In the data rows, 128 means zero.
Each row has a hidden score. How much does it go up from the first row of each pair to the second? 20 means little or no change, 40 a big rise and 0 a big fall. The score is a weighted sum of the row's numbers plus the product of two more (or one squared), each taken from its middle value.
[119 104 204 169 122 123  96 177 101 109 131 134 152 183  58 166 115 148
 191]
[106 108 158 177 132 123 161 140  80 120 102 131 109 109  96 141 135 135
 126] 23
[127 132  96  93 154 153 163  78 139 129 159 184 144  87 111  83 109 104
 123]
[132 112 126 104 144 123 152  92 154  75 171 203 131 134  89 174 106  66
 140] 20
[ 92 143 156 142 173 118 161 132  83 123 120 152 131 110  77 142 150 144
 147]
[128 140 170 138 116 137  75 157 122 142 139 137 193 143 111 134 106 173
 172] 10
[176 122 122 132 140  82  56 134 109 143  69  81 113 135 141  80 120 157
 145]
[155 144 168 133 137 103  67 148 151 142 114 120 187 131 120  71 135 162
 202] 17
[101 144 144 151 105 137 100 158  92 152 100  80 176 147 120 120 126 175
 146]
[117 163  97 146 162 109 159 125 133 144 128 153 142  95 146 109 124 117
 159] 19
[119 117  68  91 120 164 141 113 142  97 149 162 118 150 156 130 106 111
  81]
[105 112 155 132  80 164 116 161 101  99 158 108 137 164 130 175 129 140
 152] 22
[ 96 140 103 126 176 138 126 112 145 144 119 109 107  95 156 125 151 140
 117]
[191 134 154  90 158  74  42 143  96 159 111  91  90 168 139  66 196 131
 105] 13
[123 142 145 100 118 168 118 166 105 114 150 113 132 144 122 169 149 115
 139]
[126  87 178 165  90 135 102 200  85 132  90  71 112 170 104 152 125 161
 142] 25
[124 142  91  95 155 129 126  96 172 117 175 180 111  93 128  98 114  73
 142]
[ 97 132  72 125 136 145 162 109 121 119 158 165 131 153 170 147 110  95
 106] 20
[109 144 175 151 132 102  76 165 123 132 128 138 173 126  86 122 101 181
 182]
[120 159 133 113 131 167 122 131 157 145 126 109 122 151 156 149 133 135
 112] 28
[102 122 134 115 109 169  74 163 103 136 129  97 113 152 160 156 142 167
  92]
[187 147 165 142 145  34  75 107 114 130  60  78  71  95 158  26 178 146
 113] 20
[130 134  91 126 109 153 140 127 137 111 156 148 104 139 172 166 108 122
  87]
[109 144 128 136 139 104 162 108 122  69 123 127 124 109  79 139  91 118
 156] 17
[131 137 179 155 119 121 123 139 143 137 108 121 189 139  88 117 108 190
 169]
[107 126 127 152 147 102 134 165 122 140  83  93 122 138 134 137 107 144
 148] 25
[182 146 191 165 121  42 104 135 147 128 124 108 130 138  74  59 139 174
 180]
[131 117 171 118  99 154 137 169 116 106 174 114 127 168 104 166  93 143
 112] 21
[137 138 147 156 129  95  99 148 119 158 113 121 182 136 102 135 111 190
 175]
[138  99 182 129 105 146 151 179 130 124 178 116 126 167 109 181 143 129
 134] 21
[ 97 136  97 109 152 121 122 116 106 164 118  86 127  79 149 117 144 153
 106]
[ 92 114 114 144 104 142  99 190  91 142 114  82 104 144 126 107 122 178
 135] 17
[217 143 158 154 122  32  67 134 116 147  60  84 100 122  92  53 170 119
 157]
[106 136 127 163 130 105 107 118 101 124 100  91 148 124 121 141 121 165
 119] 16
[177 141 159 152 148  41 105 127 114 167  84  76  79 120 125  76 178 141
 149]
[132 151 100 115 114 157 168 106 177 159 144 117 126 132 177 154 129 114
  81] 13
[102 129 126 142 102 130 118 183  95 136 106  69 150 146 166 138 144 152
 129]
[ 98 146 103 109 127 156 133 139 142 118 120 113 132 127 161 120 147 171
 122] 24
[113 128 128 119 127 152 200  84 178 115 158 201 158  85  67 140 104  83
 148]
[105 127 148 169 147 112 180 135 106  93  93 131 144  58  80 125 113  90
 169] 33
[123 112 115 108  87 148  94 154  99 152 120  86 112 138 132 133 158 164
 125]
[111 116 157 118 105 159 123 166 105 119 155 130 129 131  86 172 132 147
 115] 15
[135 136 115  98 167 133 163  66 172 140 139 190 138 113 159 130  87  97
 135]
[132 124 114 101 161 163 180  77 176 108 205 186 132 101 134 111 103  89
 115] 20
[132 129 153 167 136 114 106 151 101 151 104  96 129 153 117 119  86 148
 129]
[111 134 148 132 130 107 105 176 111 112  98  80 181 149 131 125  94 131
 108] 22
[134 166  97 160 143 102 123 114 118 102 105 129 132  67 141 104 130 154
 143]
[106 149 118  84 132 149 201  99 173  98 154 182 124 133  63 112  93  86
 159] 15
[130 132 150  84 146 136 139  71 169  97 185 189 143 116  66 153 119  65
 124]
[129 160 166 157 120 102 105 153 129 140 137 123 172 139  75 123 136 154
 201] 24
[109 108 131 121  93 136  92 174  92 173 127  94 124 154 149 133 155 174
 115]
[108 134 136 129 170 145 146  61 146 110 141 181 115 100 119 106 135 121
 114] 30
[114 115 126 158 116  95 134 139  81 147  58 105 173 102 140 135 148 158
  96]
[127 136 114 140 128 118 112 140  94 138 102 114 127 141 150 122 156 169
 106] 20
[139 124 140 145 110  89  89 165 157 171 128 120 165 151 100 118 136 166
 203]
[128 141  86  88 161 128 152 100 157 139 138 141 109 103 163 138 129  98
 117] 17
[102 132 115 120  83 160 104 121 143 139 121 104 145 165 168 141 122 132
 111]
[114 133  79 110 144 161 161  75 166 102 181 177 143  94 138 125 108  99
 104] 6
[118 129 129 126 109 156 106 164 146 107 122 103 118 152 167 128 163 146
  94]
[159 140 179 122 106 102  60 144 133 140 105 107 181 154 116 101  93 152
 173] 12
[110 118 114 158  85 139 104 177  74 146 142  83 130 165 139 137 134 164
 112]
[152 117 164 157 143  91  86 148 146 161 123 107 146 120 106  90 146 172
 193] 22
[117 108 162 146  86 160 136 179 115  96 133  84 134 179  70 145 102 120
 127]
[111 119  66 131 126 168 186  99 162 102 189 195 133 152 131 147 121 110
 118] 18
[114 117  82  94 121 148 140  86 156  98 172 154 136 130 143 159 134 121
  81]
[193 123 104 118 163  79 131  71 158 111 145 163  73 105 116  75 169  76
 132] 25
[132 135 150 161 138 105  79 147 102 163  63  83 152 143 156 113 150 140
 160]
[145 179 106 172 176  90 130 118 104 125 101 117 135  69 126  95 132 158
 142] 29
[143 119 100 107 132 149 168  93 178 119 168 178 143 103 129 127  85  94
 112]
[115 118 183 153 108  94 126 184 114 130 138 127 156 171  44 155 135 170
 185] 26
[116 125  83 117 137 122 176  90 145 161 140 127 109  94 150 136 133 121
 121]
[ 85 131 115 113 140 158 134  82 176 113 164 191 122 134 135  97 106  99
 125] 28
[185 109 201 150 104  89  78 162 185 151 112 122 129 154  41 108 128 133
 247]
[ 92 160 134 134 171 125 134  99 120 145 117 129 139  67 145 131 147 113
 139] 21
[112 127 107 124 135 158  96 174  94 146 110 104 132 151 160 118 143 146
 102]
[119 115 135 109 150 174 211  96 165 101 192 203  98 124  93 115 111  80
 125] 18
[134 117 126 110 122 134  85 171 124 123 134  86 116 110 154 130 157 150
 116]
[134  96 112 163  78 119  91 178 104 143  78  91 132 158 133 163  92 139
 111] 32
[117 120  83  88 119 150 149  95 109  97 154 145 102 130 170 153 134  93
  87]
[113 101 118 141  97 170 150 134 143 102 172 157 121 151 105 200 124  95
 103] 26
[142 109  93 104 109 141 113 100 144 110 155 151 129 126 163 142 141  89
  67]
[ 89 110 147  86 125 164 127 140 118 113 156 118 102 154  99 148 110 122
 112] 31
[123 141 103 176 137 103 103 140 109 142  84 104 159 134 116 112 129 136
 121]
[120 146 141 168 142 137 176 128  92 104 105 121 124  87  77 171 105 127
 137] 29
[126 121 106 157 121 105 103 142  81 140 101  90 133 151 116  96 112 162
 112]
[121 110 195 183 115 117 114 184 125 125 158 116 186 173  56 166 131 181
 182] 23
[129 122 128 125  85 133  75 160 112 122 124  89 134 148 162 138 134 149
 130]
[152 138 186 165 111 111  96 161 129 155 100 118 164 141 105 117 134 167
 195] 26
[113 104 132 119 129 153 182  99 165 142 157 142 103 115 104 163 118  86
 127]
[122 128 123 169 128 120 108 145 105 152  73  92 166 127 126 115 128 168
 133] 16
[132 125 159 165 108 103 101 156 141 130 133 131 170 140  99 118 112 179
 178]
[126 120 140 110 137 150  98 125 133 134 119 120 115 148 149 131 163 150
 102] 30
[ 90 101 152 144 115 164 112 182  96 108 122 104 115 164  98 169 117 158
 130]
[ 98 116 115 139 138 144 184  82 168  92 160 192 132 122  88 135 114  89
 148] 19
[114  90 121  99 103 186 178 114 175  92 151 157  98 144 128 186  93  96
  86]
[206 135 185 145 132  43 101 136 101 164  69  85  71 131 127  48 178 129
 144] 28
[114 155  87 151 177 120 136 101 105 130 111 134 144  83 144 101 123 121
 100]
[132 120 203 159  95 133 105 176 143 109 139 130 179 159  49 157  90 161
 183] 20
[111 116 137 170 105 103 120 172 116 133  75 106 121 163 127 142 115 147
 140]
[110 108 110 143  82 182 171 129 140 100 165 155 132 157 112 177 107  84
 114] 15
[102  84 169 125  76 175 170 125 164  96 136 157 113 153 122 155 117 108
 123]
[117 111 155 132  88 163 105 166 110 131 141  96 136 181  96 133  92 142
 148] 18
[ 99 131  91 128 111 155 131 127 155 124 141 140 132 163 179 120 140 112
  95]
[218 133 149  81 135  90 112 107 160 141 138 114  65 140 148  60 162  96
  86] 18
[163 174 110 149 172  90 155 119 107 166  90 113 137 104 110 104 114 126
 171]
[101 125 130  94 148 138 159  91 141 143 163 165 138 118 140  89 118  89
 134] 17
[147 124 164 148 140  62 103 146 125 133 140 139 181 145  64  60  90 169
 145]
[193 145  91  95 182 123 114  73 172 137 154 150 124 110 148  77 130  93
 132] 18
[103 121 114 184  87 114 105 154 109 129  94  97 144 139 132 123 112 140
 133]
[129 137 106  86 112 154 133 126 136 166 120 131 133 160 176 134 119 150
 114] 20
[185 124  82  97 148  89 134  84 163 125 174 152  98 111 130 129 160  75
  65]
[ 82  94  76 100 133 168 146 132 124  55 177 160 119 145 126 164 116  82
  95] 18
[111  87 112  88 156 160 174 105 155  88 188 179 107 138  74 156 114 113
 119]
[117 146 107 158 139 116 117 115 109 132  85 111 140 107 154 129 108 164
 130] 21
[109 122 165 150  75 132 138 192 104 159 122 102 128 172 103 143 126 144
 170]
[134  94 162 167  88 107 151 150 119  93  98 102 137 133  70 173  95 130
 130] 28
[114 130 111  99 147 159 183  99 151 126 168 167  94 103 128 134 122 102
 137]
[107 124 164 133 144 141 169  96 158  87 165 190 132  85 100 126  74  71
 148] 13
[ 95 112 116 116 149 162 185 100 148 101 182 183 147 120  80 163  99  63
 149]
[114  77 159 188 115 117 127 139  83 113 101 105 123 114  84 147  97 147
 137] 27
[143 133 127 155 158 105  98 124 107 150  76  80 155 117 156 135 120 147
 106]
[114 139 124 130 149 107 154 102 111 146 100 130 119  50 121 106  97 148
 106] 18
[ 93 157 128 149 109 136 115 157 101 163 117  93 127 169 141 134  95 165
 121]
[110 132 111 149 166 128  94 121  74 130  51  87 129 127 151 137 119 161
 105] 21
[133 148 123 130 168 116 136 105 122 116 126 142 124  91 152 110 138 113
 139]
[115 140 136 175 132  89  84 150  85 134  76 110 139 145 137 128 114 160
  99] 25
[ 97 111 148 166  94 143 130 192  80 131 147 115 110 138  77 165 136 181
 150]
[149 147 146 112 144  96 173  57 150 127 143 160 106  88 111  79 159  88
 103] 20
[103 151 115 162 133 119 130 134  82 146  77  94 136  79 133 112 140 170
 150]
[142 141 100 132 131 116 105 139  92 127 118  89 130  86 147  84 123 164
 123] 18
[119 111 108 176 140 111 104 147 122 140  74 114 146  96 147 156 125 161
 118]
[136 125  82 105 127 133 153 105 169 139 156 141 110 125 180 138 150 109
 111] 6
[120 143 106  95 157 168 151  82 148 103 163 173 149  88 140 123 103  89
 115]
[194 143 211 127 129  97  57 159 165 158  78 131 162 133  48 108 124 144
 255] 29
[164 155 148 168 108  54 117 133  90 142  66  92 116 140  98  78 142 129
  96]
[138 119 106 126  89 119  90 170  95 154 145 106 130 149 132 159 175 160
 102] 20
[135 120  94 129 123 156 123  90 137 125 133 149 115 145 140 135 124 102
  85]
[104 134 136 103 168 117 146  91 164 123 111 175 184  75 126  94 131 101
 136] 16
[104 130 130 161 118  99 108 126 106 145  82 115 151 149 165 109 123 171
 107]
[155 109 147 150 128 106  96 141  99 158  71  82 125 126 129 124 141 128
 160] 24
[118 139 110 113 115 171 117 154 125 154 143 121 147 151 154 147 142 143
  87]
[107 129 120 141 106 122 109 171 100 118 129 111 142 147 163 131 153 175
 116] 21
[112 124 208 163  78 130 103 159 152  87 176 134 169 152  54 134  95 153
 184]
[143 136 112 112 156 115 146  89 144 122 127 154 119  92 141  76 161  95
 131] 26
[102 108 132  74 127 169 177 102 148  81 173 206 122 134 124 145  82  87
 132]
[127 155 124 159 119  97 115 140  84 115  67  92 139 100 129 134 111 170
 125] 37
[146 169 131 148 167  99 154 127 119 131  88 118 127  74 119  79 129 111
 135]
[109 176 147 127 166 120 163  85 104 117 128 146 179  99 142  99 126  90
 130] 8
[121 116  61  93 151 154 130 103 127 117 132 124  90 115 156 139 132 116
 103]
[188 110 179  90 114 159  65 164 131 123 104 107  77 152 123 128 141  99
 203] 21
[116 152 170 159 107 116 120 137 154 149 141 116 165 128 103 109 105 201
 173]
[146 158 169 103 139 111 136 156 106 134 136 112  98 168 151 102 157 144
  99] 17
[127 129 137 101 118 157 173  84 160  79 184 208 121 109  82 156  90  88
 148]
[120 117  65 117 154 178 126 104 133 114 150 161 160 153 163 148  73 117
  81] 24
[122 112  82  99 139 148 152 108 145 122 168 146 102  99 157 152 141  94
 102]
[109 145 110 125 129 161 104 130 125 151 141 124 136 129 165 113 138 151
 104] 25
[107 105  80  99 140 154 144  90 134 107 157 176 113 129 169 165 113 100
  90]
[175 131 145 135 159  24 115  88 142 130  83 124  80  54 114  29 174  98
 165] 28
[112 109 119 145  99 189 160 131 156 105 169 152  90 152 119 178 106  89
  95]
[126 147  99 118 177 110 116 114 114 124 104 104 113  94 142 101 144 163
 129] 22
[121  84  86 109 114 141 137 112 156 108 159 139 109 116 154 163 113 112
  91]
[113 136 151 106 143 163 162  87 159  63 180 186 131 105  61 147  76  58
 151] 19
[141 147 118 104 117 157 104 164 108 138 148 102 131 141 164 168 144 144
 106]
[111 115 130 121 127 169 196  98 155  95 174 143 123 126  96 179  95  77
  95] 15
[120 128  99  91 115 147 124 165  71 159 149 104 111 178 153 149 135 153
 114]
[134 124 146 130  92  92 115 139  81 173  68  83 126 175 128 125 121 115
 134] 22
[110 125 138 162 130  97 118 123 103 110  62  84 150 106 143 126 114 163
 141]
[114 133 140 135 116 148 114 175 108 163 138 106 149 160 135 124 118 173
  96] 21
[120 109 113 134  77 110  71 164  89 126 118  95 111 146 166 147 121 151
  99]
[104 141 122 171 131  96 106 140  98 101  96 111 152 106 151 109 132 158
 127] 23
[135 143 189 156 119 113 118 155 140 113 134 122 156 152  42 137  97 171
 203]
[122 109 164 142  73 145 131 181  80 118 160  94 128 162  94 191 146 151
 146] 20
[137 103 172 124  77 143 115 177  98 128 149  97 122 165 110 155 139 150
 143]
[103 130  90  85 135 173 146  92 131 112 176 144 107 101 128 172 132  94
  94] 22
[210 138 159  93 162  68 135  58 171 107 162 148  71  79 103  45 164  69
 113]
[110 115 128 108 139 142 106 152  70 151 117  97 133 136 155 138 157 129
 122] 23
[122 159 132 169 147  99 156 107 111 124  98 111 156  80 137 129 121 140
 145]
[120 102 117 119 147 157 185  94 163  91 188 187 144 117  79 156  74  68
 141] 16
[122 142 102 137 160 107 135 105 114 127  92  94 160  79 158 133 158 153
 136]
[117 137 180 165 116  96 118 144 114 139  85 107 133 125  90 115 127 128
 148] 22
[129 109 163 107 108 162 136 137 154 112 143 126 157 178 129 157 153 114
 141]
[113 112 100 161 112 122 118 178  75 169  99  82 123 126 128 143 123 181
 127] 26
[132 106 144 125 104 144 102 181 120 118 131 103 114 167  98 146 105 147
 161]
[125 120 124 169 126  96 136 173 101 147  75  98 151 158 143 169 137 160
 154] 28
[133 138 113 104 115 148 129 172 107 141 128  96 132 147 172 146 132 150
 127]
[140 112 149  98 102 150 128 169 133 138 135 101 134 109 109 159 135 119
 112] 20
[108  88 109 105 110 159 175  90 161 107 169 199 133 113  91 144  87  87
 125]
[123 118  97  99 122 131 175  90 170  94 172 189 104 128 127 127 108  90
 115] 20
[171 105 114 108 110 170 177 119 171 105 157 144 139 153 117 175 122 103
 115]
[118 126 189 181 101  94  82 179 131 122 133 139 174 172  36 132 117 146
 206] 19
[ 96 141  61  91 124 147 154  92 149 134 179 152 128 126 152 183 156 128
  93]
[130 125 146 149 137  82 108 123 113 102  92  98 158 106 150 151 111 133
 149] 16
[125 149 128 146 149  91 141 125  90 128 106 129 133  79 143 107 142 129
 118]
[116  95 106  99 139 167 144 121 138 111 157 140 110 106 174 165 137 106
  63] 14
[112 107 169 170 126 106  80 160 138 182 137 124 162 153 101 154 120 187
 167]
[124 116 147 151 123 107 115 130 104 138  87  99 168 131  53 165 107 138
 152] 20
[125 132 125 110 106 164 110 166  96 135 155 102 153 122 155 165 146 155
 126]
[173 135 141 104 125 127  67 151 116 172  94  71 124 113 154 126 142 129
 169] 20
[150 120 152 161 137  86 104 124  86 134  50  87 122 113 163  96 154 145
 130]
[142 149 128 157 172 106 132 125  87 144 100 139 131  85 138 102 115 133
 116] 31
[103 110 134 111 108 134 122 173 109 146 139  93 142 147 135 125 131 168
 102]
[140 112 108 173 114  95 101 159  84 150  81  93 166 141 122 107 111 158
 125] 31
[140 111  63 136 129 131 128 124 110  93 166 139 137 149 171 149 135 107
  75]
[110  91 161 127  80 151  93 181 103 112 130  81 146 139  94 195 141 157
 130] 9
[130 120  82 109 128 160 176 108 171 139 153 142 104 124 176 140 115 125
 106]
[ 92 123 129 144 121 166 135 141 109 149 113 127 122 151 165 118 133 153
 123] 29
[142 130 149 166 122  53 111 148  84 186  74 104 102 134 120  98 163 143
 111]
[148 127 141 108 120 129  99 171  81 155 111  98 152 144 141 120 145 133
 158] 15
[201 153 151 165 189  30 125  76 133 164  93 114 124  29 124  23 169 105
 139]
[ 84 106 122 122 139 156 200  87 164  74 190 190 128 115  86 148  94  65
 130] 14
[104 139 116 108 119 150 124 136 145 132 135 103 110 182 165 138 164 143
 107]
[122 154 107 158 136 118 165 108 105 131 100 123 130  67 145 106 121 130
 120] 5
[133 105  87  97 134 142 148  90 151 110 141 160 106 143 151 156 116  98
  73]
[126 135 125 123 147 122 148 100 127 134 130 131 119  85 137 123 123 115
 126] 23
[208 139 152 114 142  58  74 148 105 141 117  82  85 135 136  55 169 138
 119]
[124 124 105 110 150 140 157  80 131 134 164 165  99 143 157 114 105  99
  96] 16
[130 132 106  90 140 155 162  75 146 122 165 174  91 105 149 123 104  84
 105]
[ 88 124 102 139 154 135 142  95 100 141 137 152 117 106 146  54 152 112
 106] 37
[134 126 195 143 114 119 101 155 113 120 113 112 132 153  57 146 112 144
 140]
[136 140 123 167 138  93 115 124  89 148  58  98 148  96 150 140 123 165
 134] 24
[133 146 102 117 104 151 146 132 183 126 141 136 105 152 163 142 140 152
  92]
[125 146 118 129 148 119 120 133  98 145  96  99 127  65 151 124 165 162
 124] 23
[117  73 150 120  89 151 125 178  90 109 133  87 123 173  98 161 132 156
 120]
[133 147 159 143 118  99  96 175 150 125 136 127 212 162  99 138 115 170
 183] 21
[111 123  86  67 128 160 149 110 142 124 131 162  98 148 181 164 118  99
  66]
[166 124 139 123 142  99 110 133 110 125 127 109 103 132 117 111 152 150
 100] 27
[117 115 135 100 101 142  91 165  92 135 132 102 156 149 188 150 132 170
  90]
[172 146 121 151 121 122  83 160 143 171  88  95 132 155 124 119 101 144
 169] 31
[110 119  64 105 129 144 174  96 143 159 141 158 102 118 187 173 128 101
 108]
[ 90 102 167 137 133 167 170 144 144 140 154 144 138 161 134 156 142 116
 121] 27
[149 146  75 111 115 142 121 114 161 144 145 148 107 151 163 167 142  91
 122]
[132 155 121 153 172 118 113 120  82 129  86  84 123  96 131 130 142 150
 111] 26
[195 134 133 100 129  93  96 115 142 163 110 117  75 128 124  67 188 143
 141]
[124 103 115  99 119 162 155 103 180  99 176 144 126 122 104 154 117  93
  98] 4
[188 135 162  94 148 116 145  98 186 128 110 160 120  99 113  75 159  27
 194]
[ 93 154 109 119 146 120 121 118 107 118 106 150 134  90 140 100 130 142
 139] 18
[169 131  87  91 101 131  81 111 165 129 120 125 103 170 177 102 145  99
 145]
[ 90 141 129 125 161 131 157  95 136 138 121 145 141  84 146  93 128  90
 134] 23
[118 164 108  94 179 125 118 116 116 136 112 108 149  85 152 130 145 160
 135]
[121  80 138 150 105 133 116 176  95 114 126  94 119 164  91 173 108 168
 123] 27
[124  97 143 136  99 119 131 165  58 134  98 114 145 156 135 153 113 145
 107]
[ 98 115 117 130 140 129 155 119 104 115 114 158 144  74  89 143  98  98
 130] 17
[112 144 111 159 142  98 138 116  99  97 111 136 120 100 134  81 115 135
 135]
[115 145 162 149 139 106 117 161 122 166 112 129 187 138  99 141 104 181
 179] 20
[106 150 138 154 117 111 125 114  86 109  69  99 167 134 148 141 105 137
 121]
[103 144  97  86  98 144 108 150  96 123 125 113 149 130 157 138 146 161
 102] 20
[159 110  82 115 128 187 145 130 125 133 155 144 127 144 195 150 131  95
  90]
[144 140 189 158 118  98  95 149 150 142 112 128 171 149 124 103 100 171
 188] 11
[120 153 144 165 114 102  90 149 125 146 105  91 117 120 158 118 135 152
 122]
[ 89 120 175 107 109 163 129 151 117 106 149 130 119 150  99 154 143 129
 125] 26
[106 129 188 150 109 154 113 178 114  95 125 107 134 148  90 163  97 133
 154]
[164 106 140 135 127 121  98 154 131 147 121 111 157 136 118 126  97 160
 182] 21
[114 136 122 122  93 129  71 164 106 144 113  98 160 181 148 153 136 179
  94]
[133  94  86 117 108 166 144 114 153 143 149 149 110 145 176 148  98 113
  97] 18
[130 106 153 114 124 182 137 146 137 100 129 128 116 119 124 145 138 117
 101]
[128 127 122 139  60 117  98 185 125 140 144  86 141 168 143 155 132 169
 118] 19
[122 183  94 132 133 125 144  74 150 115 123 148 110 102 137 101 150 101
 118]
[147  92 157  86  91 148  64 175 121 140 130 115 112 166 100 136 114 141
 138] 8
[140 118  84  94 121 121 163 106 162 134 178 148 107 150 181 171 126  94
  93]
[186 104 114  96 146 130 122  94 143 110 159 165  89 126 127 131 160  72
 123] 25
[120 135 134 115 129 166 122 137 138 111 158 117 149 132 171 111 142 148
 108]
[141 102 222 140 104 114 130 186  97 129 138 122 174 166  47 169 125 185
 177] 27
[115 138 140  95 143 142 120 169  84 151 132 104 116 122 132 136 149 168
 106]
[134 117 147 170 121 109 120 168 113 164  79 114 125 162 134 111 121 158
 128] 22
[118 166  91  97 143 158 168  83 136 116 166 180  97 106 147 127  98  72
 117]
[131 111  83 107 141 128 178  95 136 133 135 116 133 129 155 151 168 118
 133] 29
[133 119 123 158 123  87 111 127 100 145  66  90 124 105 163 106 144 134
 123]
[135 108  64  94 108 166 154 111 154 107 170 156 102 150 143 148 128 105
  73] 18
[112 156 148 159 130 115 144 114  95 111 110 139 140  77  80 131 116 121
 156]
[111 130 147 123 127 152 174 103 166 105 151 177 121  84  69 104 136  74
 110] 21
[145 123 160 177 135 118  94 155 131 159  96 129 225 146  85 105 104 186
 231]
[125 138 119 113 172 132 143  96 162 106 147 189 151 103 151  95 108  96
 110] 14
[ 91 167 118 125 144 141 122  99 144 142 130 165 133 103 147 122 120 106
 112]
[114 174 127 109 154 113 133 117 128 124  86 136 122  91 142  85 155 122
 135] 21
[126 148 111 108 145 116  79 112 152 157 151 121 133 121 169 139 160 124
 129]
[206 171 154 165 145  23 100 102 121 137  54  78  88 110 118  52 188 110
 132] 22
[126 107  96 122 119 146 152 113 156 129 132 165 101 139 150 156 117 124
  93]
[154 117 174 146 120 119 109 163 138 134 125 123 173 143 106 105 135 175
 166] 21
[111 124 192 160 101 132 102 167  94 124  92 118 137 161  68 156 109 152
 145]
[132 115 111 126 102 141 127 130 165 118 145 144  87 142 153 134 113 121
  69] 16
[112 117 150 190 127 110 111 124  82 115  99 123 136 125  97 156 108 153
 117]
[125 155 128 117 154 113 143  90 133 122 130 158 123  72 144 103 122 121
 104] 13
[110 142  96 130 180 125 115 104  95 139  91 132 115  97 137  84 129 122
 123]
[142 142 162 132 171 113 123  96 127 135  99 114 105 113 143  73 152 113
 108] 25
[145 121 166 150 101 136 121 174 101 135  77 107 145 174  68 174 100 123
 134]
[ 91 122  87 108 149 152 197  98 116 138 147 141  97  95 163 142 141 121
 116] 16
[130 107 125 128  72 161 154 118 146  86 159 150 138 158 132 177  95 116
 126]
[117 128 136 111 135 138 108 188  69 164 120  81 141 133 129 138 155 164
 107] 29
[ 84  98 108 127 125 164 128 127 136 120 140 159 119 172 176 161 128 123
  80]
[160 100  91 121 118 130 162 100 156 116 141 154 139 109 175 149  96  98
  77] 31
[105 127 101 108 152 152 144  93 133  91 170 185 121 115 137 134  81 112
 115]
[179 139 154 106 116  55  76 164  93 166 102  77 107 121 116  65 171 168
 149] 26
[132 137 138 141 127 100 100 124 131 148  80  98 159 103 161 114 126 153
 120]
[121 172 116 151 155 101 142  88 120 139  99 139 120  80 124  87 123 102
 147] 26
[ 94 101 158 108  82 179 154 135 122 123 115 134 142 133 128 163  99  93
 119]
[127 135 130  93 139 156 121 106 149 144 133 124  97 126 176 137 144 115
 108] 32
[108 143 106 101 162 125 123  72 135 128 113 148 110 106 162 104 138 122
 156]
[192 124 103 104 151  56 131  82 170 137 140 143  67 116 137 101 177  90
 101] 3
[125 116  73 122 107 159 123 120 168 129 150 157 106 154 170 154 130 126
  75]
[114 115 142 101 114 167 190  78 159 105 173 170 110 135  97 156  94  69
 121] 23
